Each row is where one point has got to under a steady rotation. How many ticks took it there?
The counts run from 0 to 431.
[109 144  84 160 152 122 121 160 160 142 127 122 102 120 148  88 169 162
 119 159 102 135 162 115 150 157 112 119 126 135 164  98 135 125 125  81
 186]  38
[ 83 124 111 113 148 119 149 182 124  87 157 126  87 155 180 101 127 134
 134 111 139 159 114  78 119 127  83 151 153 134 108 140 171 133 101 105
 131]  146
[131 153 105 162 135 100 117 179 184 122 104 108 160 112 116  98 160 164
  88  97 133 138 173 154 129 129 124 111 113 170 153 127 163 107 149 103
 128]  262
[ 95  94  88 144 121 154 133 144 136 124 132 122 142 102 156 112  73 187
 127 124 182 151 133  77 152 148 100  83 152 173 142 129 129 114 116 110
 125]  333
[121 161  70 127 157  78 161 179 135 114 169 118 109 150 118 115 138 161
  78 144 152 170 126 107 134 116 128 151 149 139 114 142 164 125 104 106
 122]  119
[150 128 105 139 142 129 127 160 154 119 114 126 131  53 149 110 131 169
  91 123 162 142 172 131 163 135 177 114 158 156 164 112 145 119  95 110
 116]  25
[ 91 131 104 142 136 158 138 144 150 136 106 145 132  58 141 132 124 193
  90 132 139 140 179 137 174 144 128 110 157 137 148 133 125  90 117 107
 136]  28
[103 136 137 174 155  65 134 127 166 126 127 159 122  96 127 120 121 178
 106 134 148 158 181  95 131 151 109 122 173 172 110 109 145 145 143  96
 152]  310
[122 105 139 124 151 131 121 166 150 118 129 109  84  82 196  90 171 136
  95 116 109 134 126 120 134 132 152 157 150 153 128 136 186 129 117  94
 126]  16
[107 110 100 149 142 133  99 173 153  95 110 144 133 126 175 112 122 171
 137  92 126 162 208 111 120 148  85 127 121 157 132 107 134 120 129 110
 159]  4
[114 115 112 137 137 144 135 134 146 122 108 150 133  59 139 123 128 184
  84 135 149 160 182 137 184 134 138  99 163 134 130 126 134 102 121 114
 128]  27
[111 154 117 121 145  96 142 184 154 139 136 142  98 114 146 144  83 144
 125 117 177 165 161 112 148 133 136 137 150 135 122 124 169 148  67 107
 148]  152
[ 80  91 113 149 111 110 155 168 148 134  98 131 109 109 139 122 141 169
 115 118 166 115 124 103 158 176 129 147 193 136 160 147 157 123 114 120
 140]  303
[ 97 131 113 138 140 100 141 183 179  80 119 119 139  79 108 112 110 165
 137  89 151 133 115  99 124 138  97 106 119 174 135 147 129 105 104  93
  97]  130
[111 161  93 159 138 117 128 180 169 113 106 119 158 116 120 116 145 167
  80 101 138 145 185 148 126 135 108 120 129 165 145 130 154 100 159 107
 138]  261
[111 118  91 106 117 166 146 180 122  94 132 110 107 155 163  97 137 158
 118 111 159 165 154 121 192 127 116 103 135 113 146 144 137 112  76 120
 117]  429
[ 97 120 145 182 170 118 131 114 158 124 122 108 115  91 101 144 125 147
 102 116 138 164 150  89 140 144  84 119 150 146 110 143 143  98 147  57
 136]  81
[104 129 134 161 169 109 122 144 164 167 149 118 110  78 144  95 118 163
  87 159 105 134 100  89 163 123 127 108 142 158 129 144 163 139 114  88
 116]  317
[103 146 151 141 148 140 134 121 156 123 132 118 111  93 139 128 127 165
 119 102  95 166 168 110 165 105  96  80 141 126  94 163 152 104 104  88
 104]  415
[118 162 138 147 178 131 111 168 138  79 153 117 108 109 166 127  85 152
 126 128 133 178 185  90 106 125  98  98 137 152 116 111 123 119 109 107
 135]  182
[103 143 107 115 149 173 147 188 147  75 123 100  95  88 134 119 142 127
 101 112 133 157 132 134 130 143 134 130 137 105 164 142 151  68 129  95
 143]  225
[ 95 122 114 135 127 114 160 131 157  82 134 129 114 116 145  74 170 141
 129 126 121 167 131 102 153 182 100 123 174 112 139 140 177 118 158  81
 146]  274
[121 149  82 138 131 122 150 150 178 151 135 122 133  66 104 144  98 186
 113 135 146 156 146  99 141 114 145  81 112 170 127 119 133  99 100 104
 142]  362
[137 139  98 130 129 117 146 149 150 131 154 103 104 142 172  93 164 124
 110 117 139 190 163 135 144 141 141 131 154 119 133 125 210 134 139  93
 168]  247
[123 123 116 157 164 142 119 125 151 143 112 131 125 110 134 128 121 133
  92 124 194 172 193 126 162 128 103 123 136 169 120  92 150 123 124  81
 169]  54
[ 78 112 130 165 167 154 109 161 137 140  98 137 150 126 158 107 100 152
  85 111 143 141 140 127 174 132  71 127 145 151 117 146 167 109 133  91
 109]  287
[107  96  92 145 137 129 132 183 160 123 107  93  97 135 121 100 199 149
  91 122 148 125 110 102 126 128 124 147 137 173 159 130 138 102 145  91
 164]  66
[ 65 143 126 133 174 139 155 141 138 137 140 143 102 102 133 101 128 159
  73 172 118 148  87 106 163 135  97 145 146 141 125 143 158 108 136  86
 142]  320
[ 80 116  97 130 128 134 148 174 159 137 110  99  95 139 133 110 197 157
  88 132 147 118 119 120 135 125 110 147 139 162 151 141 146  95 150  93
 177]  65
[116 112  93 159 138 168 121 146 141 166 126  94 142 127 159 102 130 173
  62 133 160 147 159 124 174  94 118  97 136 186 127 133 148 104 141 105
 129]  59
[109 116  94 154 149 101 121 145 147 137 156 110 113 140 165 108 126 168
 112 131 132 155 138  70 107 108  95 117 130 207 103 111 156 139 141 101
 168]  342
[112 163 113 112 142 135 139 159 174 135 133 125 117  95 132 141 120 146
 121  94 145 163 167 124 123  89 109 130  99 178  91 121 180 103 106  81
 159]  389
[110  95 110 127 140 133 152 147 116 120 165 107 104  94 169 130 122 165
  77 132 153 163  97  75 127 106 136 140 172 156 109 151 157 109 115 107
 118]  351
[121 113  72 130 119 109 148 177 156 143 126 117 131 139 154  72 142 171
  93 144 163 124 116 114 168 142 147 122 149 162 166 132 179 147 117 127
 131]  298
[132 109  72 167 117  96 125 166 166 134 115  93 136 142 126 122 113 149
 149  89 191 157 150  92 132 146 112 105 137 175 139 127 150 128 107 100
 125]  103
[126 133  86 131 169  71 150 172 142 109 163 133  99 157 116 119 145 145
  72 134 142 181 127 101 149 117 115 160 143 134 104 137 154 124 115  97
 134]  118
[108 119  73 132 156 150 154 150 136 151 144 111 115 156 118 110 124 148
  75 152 143 176  92 117 199 127  98 122 124 122 125 141 149 100 119  80
 139]  91
[111 137 113 109 149 122 148 166 141 104 127 153  83  89 161 106 169 139
  86 128 145 144 168 138 141 141 143 176 170 133 128 111 181 124 130  98
 164]  19
[128 145 142 153 166 110 111 154 155 121 145 107  87 126 138 133 146 156
  86 136  93 194 186 121 124 112 131 120 127 136 112 114 144 116 147  98
 177]  214
[125  95 108 136 142 146 130 151 128 132 130 108  94 103 145 162  92 137
 138  92 145 181 133  81 151 137 110 134 151 109 103 145 155  96  74  89
 133]  382
[ 81 145  98 133 129 114 151 185 170  83 117 121 145  94 111 126 117 169
 132  93 156 134 116 104 123 134  97 106 140 161 138 159 140  94 115 100
  97]  129
[ 93 131 124 117 116 133 156 174 140  84 161 107  85  93 179 113 128 180
 140 138 123 145 131  77 122 141 133  97 178 120 138 156 144 110 103 125
 114]  174
[105 131  93 160 112  97 145 131 176 187 126 116 144 135 125 141 106 183
 146 101 165 151 147 106 155 129 115  90 145 147 121 146 173 134 110 100
 146]  106
[129 147  64 117 128 139 127 196 163 156 141  95 115 133 141 116 133 176
  92 112 119 147 151 124 147  79 145 116  93 165 124 135 155 108  88 121
 138]  394
[115 129 100 149 149  85 112 177 189 133 132 138 117 141 105 118 109 175
 142 119 121 158 144  90 165 145  80 101  95 152 125 128 115 129  95 100
 141]  135
